Turns in one plane each, and the order they were made in; the first pair answered:
turn sikib:
24 117 -99 -78 294 -14 48 -311 -77 70 150  ->  -13 -173 -78 149 130 12 -139 -382 12 114 164
90 -189 1 223 -190 46 -222 -30 10 246 14  ->  -151 -26 51 44 -255 -32 -147 187 31 138 -252
61 91 -169 -52 272 -62 -74 -196 -91 47 96  ->  14 -141 -186 91 99 -31 -218 -180 -5 105 68
turn sefu:
66 11 -16 51 53 16 -9 -19 -42 27 113  ->  52 74 -26 -2 76 32 1 -54 -42 33 67
-203 80 -47 -178 -172 137 -194 253 125 -64 -201  ->  -80 -114 -26 78 -225 109 -269 222 200 -39 -96
25 176 98 -108 -70 -58 -16 6 -129 -162 -47  ->  31 96 111 -43 -142 -72 -42 76 -111 -163 -88
turn febe:
122 39 81 23 -8 -75 135 176 50 -65 -31  ->  -14 132 13 -181 147 -39 106 -89 -91 41 4
193 136 -67 58 113 22 208 -75 -180 -2 67  ->  -245 -39 -92 -65 -7 72 -63 -210 -142 149 -88
-19 96 -92 164 -120 -69 -81 62 138 -81 13  ->  47 193 -112 72 36 -39 13 -35 31 -83 87
turn tef:
179 -168 -83 25 -81 -16 -113 -105 108 34 63  ->  313 19 -55 -49 12 -41 47 19 68 -34 78
-194 -91 63 -9 80 7 -45 -237 47 23 -118  ->  15 -7 35 14 235 14 70 -292 -53 -9 -28
151 -191 109 226 -169 63 -164 96 120 20 22  ->  315 -94 86 224 -48 57 -68 99 45 -17 93

Each pair is 2 to 3 turns apart.
40 -117 69 244 -294 -93 -41 238 152 -70 -219  ->  -74 165 -155 -212 182 -19 -20 -390 -205 82 47
febe, febe, tef
-566 -231 -103 5 -200 -136 -365 -49 -47 56 -257  ->  328 138 83 309 -61 -259 181 444 -64 -334 -131
febe, sikib
377 -39 -30 82 79 19 176 95 116 -93 131  ->  -72 -203 -168 -57 50 45 -136 -231 100 145 125
febe, sikib
-336 7 38 -158 -24 32 14 -95 6 -114 -253  ->  64 218 64 -105 169 39 292 -91 -123 -234 -100
febe, febe
-1 301 63 -157 163 -7 288 135 -30 -131 -59  ->  -170 189 -43 -241 262 83 160 -243 -67 46 98
febe, sikib
